In the rows, zero is written as 128.
The rows below come in pairs that one turn or mirror swaps. Which row does each named row swap with?
The rows were stretched afterwards, more along some directions than others.
genu: [120 101 157 136 133 140 190 138 150 125 159 143 126 134 131 139 125 110
 133 146 103 108 120 131 159  80 150 112 110 138 141 120]
Raz: [122 138 140 123 123 130 162 132 131  85 154 130  98 139 104 106 127 129
  94 175 121 105 118 130  95 115 148 124 139 144 132 123]
Korek: [134 119 135 126 130 124 161 125 135 141 149  96 115 124 152 130 166 113
 114 107 125 153 135 107 130 122 126 114 158 109 137 183]
Zot: [107 123 112 105 131 104 188 105 133  84 161 115 133 136  80 166 166 165
 145 149  81 107 145 149 121 136 146 133 129 145 106 153]
kuz: [123 123 147 132 131 125 171 137 134 113 148 137 104 136 133  77 109 115
 110 131 114 186 131 133 153 126 148 121 155 118 101 152]
nika: [126 106 142 142 116 104 168 122 154 113 150 114 110 114 122 132 163  97
 122 148  85 133 122 124 125 108 144 127 105 116 151 166]
dunuk: [142 122 113 129 125 138 156 103 120  96 130 139 117 146 116  94 106 120
 136 126 117 127 127 131 143 123 145 142 128 152 134 127]
Bikur: [129 145 131 125 114 122 129 107 126 100 134 128  99 145 149  83 137 135
 151 144  96 169 148 148 110 115 140 131 118 147 113 129]
senin: [105 116 171 123 117 104 182 129 129 107 151 159 127 122 118 142  92 124
 128 154 135 117 156 156 131 119 149 108 110 121  94 125]
zir: [138 139 148 113 110 107 123 121 149 156 142 124  92 126 119 127 149 140
 102 138 123 134 136 129  91 134 133 121 115 120 139 168]
sib: [124 135 127 138 124  87 165 155 122 130 113 121 141 129 116 117 151 155
  94 139 114 130 112 141 126 114 141 133 133 141 118 155]
pazoz: [115 120 136 125 119 115 161 152 136 123 143 138 106 134 115 114 117 148
 120 136 111 121 124 160 144 101 183 143  99 127 125 159]
seful: [132 124 132 115 125 103 149 129 137 135 144  88 114 126 142 152 176 126
 107 120 118 138 129 109 127 136 122 116 154 123 140 187]
zapup: [141 138 114 123 125 126 138 101 121  97 133 142 118 157 110 109 122 138
 146 128 102 121 126 131 126 140 148 149 127 165 140 149]
tilo: [128 126 150 137 126 101 159 163 146 104 115 152 109 115 129 109 137 122
 113 133 126 149 122 110 161 102 141 118 116 123 136 149]
pode: [128 104 157 137 129 140 193 128 138 118 165 142 129 122 134 139 127 102
 130 143 110 106 121 130 150  76 143 113 107 128 143 113]
Dafe: [128 132 136 149 130  98 152 160 121 149 111 125 143 121 133 125 152 145
  98 130 129 149 117 134 135 123 141 129 130 131 123 165]
zit: [116 137 122  88 125 106 184 107 131  84 168 106 120 150  91 161 167 164
 134 157  84 119 144 152 111 133 154 122 130 146 103 161]
kam: [118 119 139 130 133 119 180 133 139 114 143 127 101 149 123  83 116 118
 104 143 105 172 127 130 151 126 158 123 145 124  99 148]
Sivud: [114 128 138 129 123 129 146 126 129  83 152 136 109 140 128 110 138 123
 108 183 121 104 115 132 100 118 135 130 124 141 152 133]
vano: [ 99 117 179 123 119  95 178 126 137 118 156 158 125 118 105 150  98 121
 131 139 125 120 156 159 140 127 144 106 111 126  92 152]
Giv: [107 130 123  97 122 104 189  97 136  71 170 112 125 147  85 162 169 161
 160 153  71  95 151 155 119 133 153 129 113 154 105 166]
retan: [118 130 133 131 128 123 167 123 130 110 153 131 110 151 132  87 121 129
 109 140 100 181 124 133 127 138 152 129 150 124  99 149]
fata: [134 139 125 145 126  92 142 148 119 145 100 120 134 126 128 120 147 147
 102 134 126 139 109 132 116 126 133 135 129 144 129 166]
notor: [130 127 141 118 143 150 160 134 123 131 145 120 136 143 142 133 156 157
 101 169 131 142 122 151 104 139 141 118 136 119 124 127]
bolan: [117 124 143 124 128 125 176 126 129 121 157 131 111 150 125 100 118 119
 110 137 100 181 135 131 141 136 154 123 153 124  93 159]
zumi: [140 117 140 127 127 114 163 159 144  96 126 145 115 127 130 102 145 124
 128 128 114 157 124 114 158 111 134 116 122 123 148 148]
kizi: [ 98 139 187 120 107 111 146 142 134 154 151 150 110 111 128 148 105 131
  98 124 138 147 142 142 113 117 159 124 126 139  98 160]
diz: [129 108 132 120 115 112 151 150 128 122 148 123 119 125 123 133 134 129
 124 134 112 106 122 150 142 114 168 144 102 126 148 167]
gam: [111 113 179 125 123  91 185 126 143 116 154 157 124 120 102 143 103 122
 130 145 126 122 155 164 129 123 140 104 107 130 103 139]
sufet: [125 136 126 116 124 141 163 127 125  81 160 125 101 153 120 111 143 132
 100 192 112 119 127 134  98 120 145 134 142 149 140 121]
fenov: [112 128 116 101 124 100 177  98 137  78 160 117 112 147  76 152 168 165
 154 157  74 106 150 150 119 130 147 130 110 151 104 158]
Dateg: [118 141 126 119 119 129 150 128 127  86 160 121 111 145 106 114 139 137
 108 174 109 101 123 132  93 126 136 136 138 149 143 129]
dega: [131 134 135 122 132 139 165 132 126 121 147 114 135 146 126 138 161 160
 110 183 106 132 122 156  99 135 142 125 126 143 118 135]
riras: [106 123 176 123 119 104 174 119 134 116 155 160 115 122 119 147 104 116
 131 156 121 120 155 155 121 127 156 111 115 119  97 139]
viko: [ 96 131 188 121 106 112 148 139 135 156 156 150 124 109 129 151 108 137
  98 120 142 136 139 134 114 124 164 127 124 132  95 163]
Dinaf: [115 127 111 107 130 104 183 100 139  88 158 115 120 138  90 161 176 149
 146 157  79 102 152 153 120 130 142 124 122 150 120 151]
mef: [124 139 124 143 128  95 155 160 123 140 110 118 139 120 128 127 157 147
  96 137 116 133 105 128 135 120 134 135 129 134 134 165]
koze: [141 118 139 129 125 116 174 154 142  84 123 154 107 135 122  99 143 123
 114 140 118 150 121 114 145 114 148 110 129 131 141 137]
beg: [132 131 108 136 119 135 141 105 116  93 136 145 124 140 113 102 109 132
 141 121 113 115 122 126 141 125 146 148 121 142 131 128]
mepus: [141 105 152 104 147 111 170 126 153 121 135 117 101 147 101 127 188 120
 113 165  95 145 133 122 135 139 167 121 136 144 148 187]
did: [120 100 150  98 124 129 205 123 150 118 173 132 116 157  88 137 159 132
 103 152  79 161 135 146 131 146 191 131 129 146 112 177]
dofa: [109 120 168 121 111 100 181 120 131 111 157 157 127 126 111 154 104 124
 138 153 117 114 157 156 124 124 142 113 113 134 100 141]
tuvap: [116 109 142 106 118 130 188 126 144 122 165 130 118 151 100 153 165 122
  98 151  77 167 130 131 124 154 182 136 135 138 120 183]
Veba: [145 138 147 113 125 122 126 120 145 156 147 116  90 130 127 135 157 130
  96 153 120 139 128 126  88 137 129 116 129 120 148 167]
lura: [128 122 131 133 125 116 138 129 132 140 140 105 106 116 156 130 160 125
 117 111 128 149 130 101 130 116 119 120 146 104 134 176]
todav: [126 142 115 106  99  98 154 131 150 105 143 131  90 164 124 114 180 173
 133 158  57 138 128 133 114 118 150 134 108 164 128 159]
kade: [123 128 132 125 141 147 172 133 122 131 146 127 132 152 140 137 159 155
 106 181 120 138 113 156  92 124 151 117 126 131 127 128]
Pogu: [126 103 144 136 117 108 172 123 150 118 150 114 115 120 135 130 169  91
 128 152  83 136 130 132 126 103 142 121 102 111 149 164]
ruke: [128 151 115 113 105  87 145 135 137 103 129 140  96 156 122 118 170 169
 131 151  69 137 125 134 115 117 146 130 115 166 125 162]
burid: [147 123 114 130 121 138 139 108 109 104 134 139 130 141 124 107 101 121
 136 128 120 129 130 130 132 132 145 147 137 141 137 140]
Remeg: [127 152 122 107 100  87 145 128 143 107 131 137  97 158 118 121 174 167
 126 153  68 134 123 127 104 117 146 135 118 166 123 160]
Zuzep: [127 125 147 129 131 114 175 129 138 120 141 136  90 144 129  82 117 111
 115 137  97 184 133 134 148 124 163 123 147 123  99 159]
naf: [143 119 130 114 107 137 142 142 129 151 143 107 134 156 137 159 154 143
 127 148 102 136 141 113 119 138 158 148 125 145 136 135]
nusip: [126 133 131 156 123 100 161 159 122 143 111 137 140 124 134 111 151 139
  84 132 135 144 110 141 124 112 141 118 135 129 127 157]
Sufub: [131 140 131 126 113 124 143 107 127  90 141 139  99 149 140  90 134 139
 147 148 101 166 147 150 106 113 146 127 120 155 119 117]
Vip: [129 147 135 118 111 121 131 108 131  96 140 133  98 146 149  87 137 139
 148 147  97 167 147 145 104 118 142 130 118 150 113 126]
Kud: [128 132 123 133 130 120 135 128 130 138 137  99 112 101 168 135 159 123
 121 111 119 151 127 101 135 119 118 128 150  99 133 177]
gab: [117 128 144 136 133 123 170 127 141 127 145 137  99 144 126  86 117 117
 106 128 108 181 125 131 146 129 154 120 148 119 101 160]
Gedeb: [141 128 128 106 117 141 142 140 127 142 151 107 130 161 130 141 152 149
 131 144  97 145 135 122 123 129 166 144 124 149 123 124]
Kekog: [136  98 149 133 126 142 190 132 142 123 160 138 120 133 134 132 125 106
 138 140 109 108 124 126 158  76 135 116 111 138 150 112]
kov: [120 120 130 133 136 121 144 129 133 141 141 103 121 102 147 142 153 129
 111 104 135 145 126 108 133 131 120 124 158  98 131 173]
Mif: [117 103 152 137 125 146 193 131 140 121 158 145 127 127 143 140 118 104
 128 143 118 102 117 122 149  74 145 115 109 128 139 109]
vonaz: [ 97 116 168 127 116  97 186 128 139 101 160 160 135 118  93 151 109 121
 127 153 118 107 152 155 135 131 147 110 114 125  98 139]
fab: [128 138 130 119 139 146 159 135 114 130 143 121 135 145 140 137 154 159
 106 175 125 136 124 152 101 134 136 123 135 136 131 124]
lesu: [144 128 114 133 124 134 147 103 117  91 137 138 119 144 123  93 119 124
 139 127 106 130 126 131 142 125 142 143 130 154 136 128]
zapa: [122 130 134 123 138 140 171 136 115 123 155 117 139 146 130 142 157 159
 109 183 112 131 124 160 102 131 152 129 128 136 119 138]
dom: [144 134 152 109 125 123 130 118 152 148 145 125  81 134 129 120 158 131
  96 149 123 145 125 132  91 133 133 114 128 117 148 168]
Vot: [126 103 145 131 117 103 175 123 158 115 153 118 108 121 124 123 167  92
 120 150  85 135 127 133 124 107 146 120 104 114 150 167]
zorem: [110 141 162 109 127 124 143 136 117 112 149 137 107 124 152 123 139 146
 118 166 120 135 125 127 104 102 170 132 133 123 113 165]
lutin: [136 107 159 127 133 147 185 133 139 134 166 139 119 137 146 142 128 106
 130 144 112 117 119 124 136  82 143 115 119 131 156 133]
Bozi: [143 123 147 126 132 116 167 148 141  98 123 147 109 140 125  84 136 122
 123 146 113 172 124 117 148  97 140 117 121 140 136 134]
Feb: [134 142 129 122 139 150 167 134 113 128 140 122 123 161 133 121 161 167
 105 179 109 144 118 160  99 116 154 125 134 149 114 124]
koguz: [134 131 134 152 124 103 147 156 118 155 106 125 143 117 136 140 163 137
  91 133 131 127 107 127 123 120 138 130 127 123 136 171]

Bikur is swapped with Pogu
vano is swapped with bolan
gab is swapped with dofa
mepus is swapped with zorem
retan is swapped with gam
Vip is swapped with Vot
dunuk is swapped with Mif
Dafe is swapped with zapa
kov is swapped with Zot

